In the data rows, 128 means zero.
Here are some rows, each followed by its group. Rows of different groups can look alike.
np.array([129, 128, 118, 127, 101, 128, 141, 112, 115, 129, 112, 160, 103, 138, 119, 117, 134, 129, 131, 131, 123, 163, 121, 128, 125, 113, 108, 136, 092]) UC
np.array([182, 153, 122, 128, 101, 208, 121, 073, 201, 097, 206, 142, 191, 163, 100, 136, 190, 207, 129, 079, 172, 134, 132, 174, 102, 161, 081, 134, 097]) Ph
np.array([069, 145, 124, 077, 096, 130, 099, 098, 130, 081, 167, 105, 076, 124, 085, 135, 154, 087, 066, 093, 250, 168, 169, 162, 140, 143, 083, 084, 052]) IV
np.array([123, 135, 129, 125, 100, 114, 150, 100, 118, 106, 108, 109, 098, 145, 097, 104, 145, 130, 113, 155, 131, 149, 095, 106, 097, 125, 123, 158, 093]) UC
np.array([122, 116, 100, 115, 126, 136, 110, 114, 160, 140, 144, 125, 136, 137, 111, 104, 151, 158, 162, 124, 126, 137, 152, 135, 151, 124, 108, 140, 120]) WL
np.array([124, 111, 053, 110, 151, 107, 096, 149, 180, 120, 120, 113, 129, 133, 158, 093, 128, 107, 160, 109, 185, 115, 207, 134, 197, 142, 153, 104, 132]) KS
np.array([190, 119, 135, 160, 100, 190, 120, 080, 157, 109, 212, 162, 194, 147, 110, 153, 181, 204, 131, 093, 160, 151, 153, 191, 081, 160, 110, 132, 119]) HI
np.array([120, 112, 092, 210, 152, 076, 110, 122, 146, 103, 082, 075, 134, 185, 093, 135, 160, 095, 134, 069, 157, 097, 156, 090, 180, 077, 116, 128, 157]) KS
np.array([155, 173, 155, 103, 117, 182, 109, 073, 181, 100, 189, 124, 199, 165, 091, 112, 193, 189, 132, 076, 187, 088, 140, 179, 119, 152, 079, 144, 120]) WY
np.array([150, 143, 133, 210, 168, 108, 119, 140, 167, 063, 104, 084, 160, 215, 099, 132, 163, 107, 124, 067, 149, 045, 123, 055, 145, 121, 148, 093, 171]) KS
np.array([124, 133, 140, 127, 077, 117, 142, 121, 115, 144, 110, 135, 128, 140, 117, 121, 119, 148, 119, 136, 102, 151, 117, 139, 098, 104, 112, 140, 106]) HI
np.array([148, 147, 175, 125, 117, 113, 149, 121, 142, 087, 114, 107, 144, 167, 089, 099, 140, 127, 125, 113, 108, 101, 074, 075, 091, 111, 133, 123, 118]) Co
np.array([180, 143, 152, 146, 128, 155, 134, 086, 165, 109, 182, 118, 182, 162, 083, 145, 172, 167, 125, 096, 142, 121, 110, 139, 110, 126, 095, 139, 117]) Co
np.array([142, 104, 105, 120, 172, 159, 107, 168, 135, 143, 149, 186, 159, 098, 190, 168, 092, 164, 157, 127, 090, 122, 146, 171, 129, 120, 154, 099, 157]) HI
np.array([102, 101, 136, 131, 075, 105, 149, 097, 094, 188, 119, 112, 102, 085, 110, 158, 110, 121, 098, 151, 116, 183, 130, 118, 140, 110, 118, 155, 104]) Jn
np.array([147, 126, 177, 111, 164, 154, 151, 130, 142, 136, 169, 101, 154, 093, 132, 151, 129, 113, 097, 152, 134, 079, 085, 118, 135, 170, 138, 116, 149]) Vq
np.array([106, 113, 108, 111, 113, 092, 148, 130, 117, 165, 105, 112, 100, 098, 137, 119, 105, 102, 126, 161, 129, 146, 135, 112, 145, 117, 128, 143, 120]) WL
np.array([093, 111, 104, 078, 108, 101, 105, 125, 128, 131, 105, 105, 100, 099, 096, 100, 107, 088, 132, 109, 120, 145, 143, 107, 135, 086, 123, 116, 110]) Vq
np.array([179, 176, 168, 139, 098, 153, 155, 149, 129, 088, 133, 162, 168, 179, 139, 121, 127, 160, 135, 100, 101, 110, 086, 114, 050, 121, 139, 119, 124]) UC
np.array([174, 145, 138, 124, 114, 152, 148, 101, 168, 113, 160, 123, 155, 152, 115, 126, 153, 145, 119, 125, 173, 126, 121, 136, 103, 161, 123, 150, 109]) Ph
np.array([091, 091, 132, 154, 157, 121, 091, 135, 053, 186, 120, 167, 132, 101, 144, 107, 157, 161, 175, 148, 096, 158, 162, 192, 144, 131, 127, 169, 184]) WY
np.array([097, 136, 109, 122, 110, 078, 122, 129, 093, 180, 069, 122, 125, 141, 127, 078, 134, 123, 157, 138, 119, 139, 157, 173, 124, 091, 125, 176, 151]) WY
np.array([157, 108, 170, 158, 092, 088, 194, 093, 068, 154, 110, 088, 107, 114, 090, 160, 126, 094, 076, 157, 117, 163, 089, 111, 062, 115, 150, 154, 126]) Ph
np.array([082, 079, 118, 131, 164, 139, 139, 146, 106, 168, 128, 149, 084, 066, 182, 178, 058, 136, 110, 156, 086, 157, 124, 126, 144, 146, 138, 114, 109]) Jn
np.array([093, 166, 165, 074, 109, 147, 140, 115, 116, 080, 123, 095, 091, 153, 070, 102, 143, 104, 074, 108, 163, 122, 089, 107, 090, 139, 118, 123, 079]) IV
np.array([144, 150, 121, 123, 151, 135, 144, 165, 137, 096, 090, 121, 111, 139, 143, 118, 097, 081, 108, 137, 128, 100, 118, 084, 099, 136, 180, 092, 135]) Vq
np.array([140, 145, 153, 115, 136, 162, 121, 114, 167, 109, 152, 127, 154, 140, 133, 132, 135, 172, 141, 111, 097, 081, 083, 125, 145, 153, 093, 128, 121]) Co
np.array([133, 119, 145, 149, 113, 112, 139, 096, 091, 109, 098, 128, 092, 125, 094, 138, 150, 107, 101, 146, 122, 162, 104, 096, 131, 105, 131, 131, 116]) WL
np.array([089, 114, 222, 151, 074, 121, 155, 087, 057, 161, 114, 081, 120, 119, 078, 150, 153, 163, 095, 145, 074, 144, 081, 103, 114, 139, 122, 165, 132]) WY
np.array([153, 151, 149, 095, 108, 150, 135, 115, 160, 106, 181, 126, 152, 102, 134, 173, 110, 127, 101, 115, 158, 128, 117, 127, 131, 136, 100, 105, 107]) Vq
np.array([095, 105, 090, 093, 080, 116, 112, 084, 130, 131, 143, 123, 095, 100, 106, 147, 134, 123, 098, 109, 188, 195, 181, 181, 166, 111, 092, 125, 065]) IV
np.array([109, 135, 164, 070, 131, 124, 144, 151, 120, 091, 124, 097, 078, 097, 111, 131, 071, 051, 078, 125, 096, 098, 069, 029, 107, 119, 160, 083, 116]) Vq
np.array([165, 140, 124, 130, 132, 167, 117, 107, 157, 123, 164, 142, 156, 135, 134, 121, 150, 150, 152, 132, 147, 129, 135, 174, 120, 163, 111, 145, 124]) HI
np.array([127, 123, 084, 107, 157, 140, 093, 143, 159, 123, 124, 146, 123, 116, 134, 109, 127, 122, 151, 110, 142, 122, 174, 137, 161, 129, 137, 101, 138]) Vq
np.array([128, 130, 114, 117, 146, 141, 103, 115, 152, 133, 163, 128, 159, 122, 125, 129, 151, 139, 164, 107, 136, 113, 142, 171, 170, 120, 076, 136, 136]) Co
np.array([134, 135, 138, 107, 144, 156, 121, 159, 145, 124, 143, 166, 159, 117, 170, 132, 095, 165, 156, 114, 072, 102, 115, 150, 117, 132, 129, 107, 155]) HI
np.array([135, 120, 131, 117, 124, 166, 111, 103, 155, 141, 174, 130, 150, 108, 106, 152, 139, 157, 122, 113, 143, 132, 145, 143, 145, 138, 113, 110, 126]) Co
np.array([153, 140, 156, 131, 096, 123, 179, 105, 140, 114, 128, 106, 132, 132, 122, 155, 121, 125, 078, 146, 129, 132, 087, 128, 094, 131, 136, 143, 085]) HI
np.array([086, 122, 163, 109, 111, 126, 161, 121, 097, 152, 121, 114, 084, 075, 143, 171, 079, 098, 082, 170, 114, 143, 084, 076, 151, 144, 134, 134, 112]) Jn
np.array([111, 114, 113, 116, 134, 120, 120, 139, 106, 166, 105, 127, 111, 095, 139, 125, 110, 117, 142, 149, 090, 136, 140, 134, 144, 117, 132, 131, 144]) WL
np.array([133, 137, 146, 157, 125, 127, 167, 125, 088, 127, 089, 124, 087, 144, 123, 118, 134, 119, 111, 181, 105, 149, 083, 095, 097, 147, 154, 147, 099]) UC
np.array([112, 127, 105, 109, 149, 107, 114, 163, 113, 155, 093, 151, 103, 103, 162, 101, 099, 104, 171, 167, 093, 119, 133, 137, 140, 123, 148, 122, 160]) Co
np.array([163, 128, 093, 133, 150, 140, 111, 131, 142, 137, 141, 154, 151, 144, 167, 077, 158, 150, 183, 150, 147, 129, 158, 186, 118, 163, 149, 165, 153]) Ph
np.array([109, 109, 077, 102, 149, 138, 101, 157, 148, 113, 131, 155, 108, 108, 146, 121, 108, 110, 135, 119, 153, 148, 170, 145, 154, 132, 137, 094, 115]) IV
np.array([158, 183, 125, 096, 131, 125, 121, 118, 163, 100, 153, 110, 158, 147, 117, 115, 152, 120, 123, 114, 200, 103, 140, 159, 116, 138, 117, 129, 130]) WY
np.array([228, 167, 185, 230, 143, 194, 154, 063, 181, 060, 201, 078, 205, 198, 093, 223, 197, 147, 062, 058, 199, 071, 105, 114, 093, 178, 114, 120, 124]) KS
np.array([147, 114, 115, 122, 096, 154, 122, 087, 145, 147, 167, 130, 141, 109, 119, 151, 153, 162, 124, 119, 154, 157, 172, 168, 143, 145, 106, 139, 101]) HI
np.array([107, 109, 136, 112, 038, 114, 145, 043, 123, 154, 121, 069, 104, 122, 047, 135, 151, 142, 093, 120, 139, 179, 138, 124, 115, 120, 098, 162, 071]) IV
np.array([180, 181, 185, 122, 143, 164, 153, 137, 152, 086, 163, 137, 165, 149, 126, 140, 132, 121, 096, 133, 128, 080, 068, 079, 103, 144, 130, 101, 135]) Vq
np.array([072, 087, 160, 142, 072, 083, 181, 105, 061, 198, 074, 101, 076, 079, 122, 171, 089, 099, 087, 171, 074, 186, 098, 118, 132, 095, 132, 171, 107]) Jn
np.array([121, 115, 111, 235, 154, 107, 087, 124, 170, 073, 112, 070, 161, 216, 075, 146, 193, 128, 132, 027, 171, 066, 166, 075, 185, 102, 116, 097, 167]) KS
np.array([111, 129, 080, 113, 180, 134, 100, 213, 128, 083, 116, 178, 095, 148, 190, 101, 086, 111, 143, 128, 152, 129, 155, 148, 096, 141, 172, 068, 122]) IV
np.array([132, 083, 086, 126, 163, 131, 119, 149, 142, 129, 153, 143, 144, 100, 135, 147, 110, 116, 136, 105, 124, 128, 181, 129, 146, 115, 161, 083, 160]) Vq
np.array([097, 104, 123, 099, 119, 140, 125, 126, 118, 139, 145, 134, 096, 066, 161, 163, 094, 110, 103, 149, 136, 152, 124, 100, 169, 144, 126, 121, 101]) Jn
np.array([092, 160, 141, 118, 113, 110, 114, 123, 116, 148, 094, 109, 123, 119, 122, 092, 138, 133, 150, 135, 111, 116, 122, 128, 163, 131, 097, 171, 143]) WY
np.array([082, 108, 073, 107, 103, 077, 117, 147, 105, 178, 077, 135, 079, 093, 154, 094, 090, 107, 162, 165, 111, 171, 152, 131, 161, 103, 123, 158, 127]) Jn
np.array([144, 106, 110, 116, 139, 127, 127, 128, 159, 156, 155, 117, 132, 095, 142, 137, 118, 117, 121, 147, 155, 135, 156, 118, 163, 144, 139, 122, 119]) Co
np.array([139, 140, 104, 130, 137, 134, 117, 125, 184, 099, 129, 120, 140, 161, 130, 110, 134, 128, 150, 098, 138, 094, 114, 121, 148, 116, 100, 122, 119]) Co
np.array([135, 148, 093, 123, 103, 112, 107, 089, 167, 116, 124, 078, 129, 135, 089, 136, 154, 088, 111, 094, 209, 110, 185, 131, 188, 113, 100, 123, 112]) KS
np.array([122, 103, 097, 136, 136, 059, 148, 135, 080, 189, 063, 102, 088, 115, 146, 072, 133, 079, 159, 190, 121, 147, 138, 132, 127, 121, 165, 178, 162]) UC
np.array([130, 119, 137, 129, 169, 121, 131, 147, 096, 146, 118, 128, 122, 097, 145, 122, 105, 113, 132, 166, 088, 110, 114, 117, 117, 140, 168, 112, 176]) Co
np.array([146, 146, 118, 095, 127, 124, 135, 123, 191, 095, 162, 126, 145, 136, 119, 127, 119, 111, 117, 116, 164, 105, 126, 098, 141, 127, 125, 107, 107]) Co
np.array([158, 166, 130, 138, 128, 148, 145, 141, 141, 101, 129, 169, 149, 157, 163, 119, 126, 158, 137, 139, 115, 124, 099, 150, 093, 153, 134, 130, 126]) HI
np.array([108, 130, 117, 103, 110, 129, 142, 145, 103, 102, 109, 143, 081, 131, 118, 122, 098, 096, 097, 112, 122, 148, 114, 114, 113, 112, 140, 115, 076]) IV
np.array([145, 145, 161, 125, 102, 121, 163, 106, 128, 121, 124, 100, 118, 122, 107, 146, 121, 103, 086, 150, 128, 122, 086, 090, 102, 141, 137, 129, 107]) HI
np.array([116, 135, 123, 093, 176, 149, 114, 167, 134, 086, 123, 153, 097, 121, 137, 121, 101, 096, 112, 111, 146, 115, 126, 101, 119, 136, 160, 085, 117]) Vq
np.array([097, 113, 097, 099, 152, 117, 115, 165, 102, 109, 090, 149, 079, 112, 150, 116, 093, 077, 120, 155, 139, 149, 148, 121, 130, 116, 154, 095, 114]) IV
np.array([119, 144, 127, 116, 141, 073, 157, 147, 089, 135, 084, 141, 106, 126, 163, 104, 111, 084, 138, 183, 129, 143, 099, 127, 111, 125, 144, 163, 148]) Jn
np.array([114, 120, 166, 090, 059, 125, 154, 043, 117, 155, 158, 070, 118, 080, 049, 169, 153, 110, 067, 122, 170, 161, 129, 143, 152, 118, 082, 167, 087]) Vq
np.array([104, 114, 137, 123, 103, 126, 099, 108, 092, 123, 119, 143, 105, 134, 074, 116, 157, 129, 139, 105, 119, 157, 142, 114, 135, 094, 104, 118, 118]) Vq
np.array([142, 112, 157, 133, 141, 122, 124, 132, 129, 137, 152, 129, 169, 139, 098, 136, 142, 139, 137, 083, 093, 114, 119, 128, 118, 084, 119, 118, 148]) Co
np.array([114, 089, 104, 099, 092, 125, 131, 085, 153, 149, 149, 102, 115, 085, 109, 161, 125, 117, 095, 128, 175, 170, 167, 141, 178, 120, 109, 132, 089]) IV
np.array([182, 142, 119, 165, 170, 153, 138, 182, 178, 066, 121, 138, 155, 173, 160, 133, 099, 121, 129, 110, 119, 071, 111, 075, 079, 160, 190, 066, 147]) KS
np.array([148, 092, 126, 255, 173, 079, 116, 139, 120, 104, 087, 084, 147, 208, 101, 138, 177, 126, 146, 072, 110, 088, 147, 081, 136, 089, 160, 113, 202]) KS
np.array([161, 144, 129, 142, 140, 136, 138, 134, 133, 085, 129, 154, 126, 158, 126, 117, 131, 119, 130, 132, 123, 127, 098, 096, 103, 117, 138, 113, 121]) UC
np.array([104, 130, 080, 095, 097, 117, 100, 099, 143, 146, 119, 129, 101, 125, 109, 098, 152, 125, 156, 131, 160, 173, 165, 160, 185, 110, 079, 156, 084]) Ph
np.array([164, 128, 147, 130, 107, 178, 125, 112, 176, 107, 199, 140, 170, 137, 094, 172, 125, 160, 102, 071, 139, 133, 132, 104, 116, 114, 110, 092, 094]) Co
np.array([162, 121, 150, 120, 098, 127, 164, 072, 153, 145, 165, 080, 144, 123, 103, 139, 161, 131, 094, 127, 184, 148, 128, 133, 126, 153, 112, 167, 103]) Co
np.array([160, 119, 136, 127, 145, 147, 141, 104, 142, 141, 163, 114, 147, 130, 137, 102, 171, 153, 146, 148, 149, 120, 128, 166, 119, 171, 129, 170, 137]) WL
np.array([110, 118, 114, 092, 141, 140, 092, 138, 154, 142, 147, 146, 137, 104, 139, 124, 116, 135, 158, 120, 112, 121, 143, 137, 166, 118, 109, 115, 135]) Co
np.array([081, 105, 099, 085, 106, 068, 131, 115, 104, 148, 085, 084, 065, 097, 074, 130, 101, 049, 090, 120, 149, 171, 156, 106, 156, 077, 131, 121, 104]) IV
np.array([116, 148, 156, 112, 140, 164, 139, 182, 139, 081, 165, 144, 110, 118, 201, 142, 057, 129, 119, 144, 095, 088, 049, 073, 089, 194, 150, 083, 112]) Jn
np.array([089, 115, 073, 118, 179, 123, 107, 220, 101, 094, 084, 190, 078, 146, 193, 082, 081, 109, 158, 138, 105, 129, 146, 149, 077, 127, 185, 085, 131]) IV
np.array([143, 126, 125, 203, 119, 116, 129, 117, 132, 121, 100, 103, 144, 183, 110, 137, 159, 141, 129, 086, 142, 113, 140, 103, 117, 113, 127, 139, 139]) KS
np.array([158, 156, 121, 105, 103, 109, 147, 120, 159, 118, 138, 103, 134, 142, 115, 118, 129, 120, 126, 133, 160, 132, 120, 125, 118, 121, 112, 137, 101]) UC
np.array([152, 151, 144, 118, 117, 137, 152, 171, 124, 109, 118, 163, 125, 132, 173, 137, 060, 115, 128, 136, 081, 120, 076, 089, 077, 117, 147, 099, 119]) HI
np.array([149, 135, 072, 211, 151, 149, 084, 131, 171, 102, 115, 149, 159, 194, 157, 121, 172, 179, 180, 062, 150, 095, 174, 144, 150, 132, 096, 127, 162]) KS
np.array([101, 162, 142, 091, 112, 129, 122, 149, 124, 132, 100, 131, 151, 162, 125, 071, 129, 167, 168, 119, 099, 113, 103, 145, 082, 112, 120, 179, 131]) WY
np.array([155, 132, 096, 119, 199, 137, 111, 201, 156, 075, 119, 165, 136, 158, 165, 094, 098, 098, 152, 122, 128, 095, 144, 106, 112, 124, 181, 082, 164]) IV
np.array([123, 144, 157, 136, 171, 122, 137, 138, 080, 182, 125, 121, 150, 132, 148, 085, 158, 147, 155, 174, 109, 102, 121, 189, 101, 139, 148, 199, 192]) WY
Which 5 groups are nearest to each row below, nearest first, going by the average distance to the group's rows?
np.array([119, 108, 092, 142, 108, 116, 113, 138, 118, 154, 107, 154, 113, 128, 136, 106, 115, 147, 156, 134, 095, 160, 151, 141, 114, 128, 147, 136, 119]) ~ WL UC HI Co Jn
np.array([082, 095, 105, 086, 063, 081, 120, 112, 107, 172, 110, 107, 083, 095, 086, 124, 101, 109, 132, 113, 106, 189, 156, 122, 159, 051, 084, 152, 098]) ~ WL Jn IV UC Vq
np.array([065, 086, 113, 113, 109, 111, 116, 143, 093, 194, 115, 136, 078, 033, 175, 179, 061, 106, 117, 168, 104, 168, 152, 135, 196, 122, 107, 118, 120]) ~ Jn WL IV Vq Co
Which 5 groups are nearest to each row below, nearest first, going by the distance to the centre of the group?
np.array([137, 125, 116, 098, 152, 181, 108, 136, 177, 081, 178, 151, 129, 122, 118, 136, 127, 133, 117, 091, 175, 134, 156, 128, 140, 137, 113, 082, 105]) ~ Co Vq IV HI Ph
np.array([119, 183, 159, 106, 150, 158, 118, 147, 147, 110, 128, 155, 154, 157, 153, 082, 147, 169, 162, 151, 114, 077, 086, 141, 122, 167, 109, 153, 146]) ~ WY HI Co UC Ph
Which 5 groups are nearest to each row below, nearest first, going by the distance to the group's nearest row?
np.array([150, 106, 112, 255, 175, 100, 110, 127, 159, 084, 103, 080, 171, 217, 099, 149, 184, 130, 140, 043, 148, 065, 158, 077, 161, 097, 142, 109, 182]) ~ KS Co UC Vq WL
np.array([139, 116, 035, 174, 190, 151, 052, 168, 184, 079, 125, 181, 169, 181, 162, 102, 155, 152, 208, 049, 186, 088, 225, 155, 150, 125, 140, 093, 178]) ~ KS Vq IV Ph Co
np.array([154, 149, 160, 125, 171, 148, 140, 151, 153, 101, 152, 140, 174, 155, 128, 127, 129, 137, 137, 112, 098, 070, 088, 110, 099, 131, 138, 105, 157]) ~ Vq Co UC HI KS
np.array([127, 141, 163, 110, 128, 103, 145, 121, 113, 151, 143, 102, 135, 086, 143, 182, 112, 104, 083, 157, 133, 122, 124, 149, 148, 131, 129, 106, 136]) ~ Vq Co Jn HI WL
Which 4 groups are nearest to each row below, nearest first, going by the distance to the group's nearest row?
np.array([167, 134, 138, 137, 092, 126, 144, 089, 134, 130, 135, 108, 132, 138, 101, 129, 149, 135, 117, 136, 141, 143, 119, 135, 101, 131, 126, 143, 111]) ~ UC Ph HI Co
Which 4 groups are nearest to each row below, nearest first, going by the average distance to the group's rows?
np.array([111, 156, 153, 099, 136, 110, 134, 123, 092, 111, 092, 120, 082, 116, 113, 114, 132, 065, 108, 163, 132, 113, 086, 077, 154, 122, 125, 126, 134]) ~ WL UC Vq Jn
np.array([141, 126, 155, 106, 111, 131, 170, 127, 120, 085, 140, 116, 108, 127, 118, 179, 110, 092, 039, 122, 187, 147, 120, 116, 083, 137, 147, 089, 077]) ~ Vq UC HI IV
np.array([171, 113, 155, 155, 141, 138, 146, 095, 114, 146, 168, 123, 154, 108, 129, 161, 136, 124, 107, 143, 132, 142, 129, 122, 116, 139, 141, 130, 143]) ~ WL Co HI UC
np.array([177, 162, 145, 125, 117, 157, 158, 121, 171, 103, 160, 134, 161, 155, 129, 133, 135, 149, 114, 123, 139, 116, 100, 118, 089, 152, 120, 127, 102]) ~ HI Co UC Ph
np.array([132, 113, 125, 152, 123, 100, 135, 107, 116, 150, 119, 122, 130, 137, 106, 126, 150, 127, 140, 124, 107, 141, 125, 141, 137, 090, 111, 152, 141]) ~ WL UC Co WY
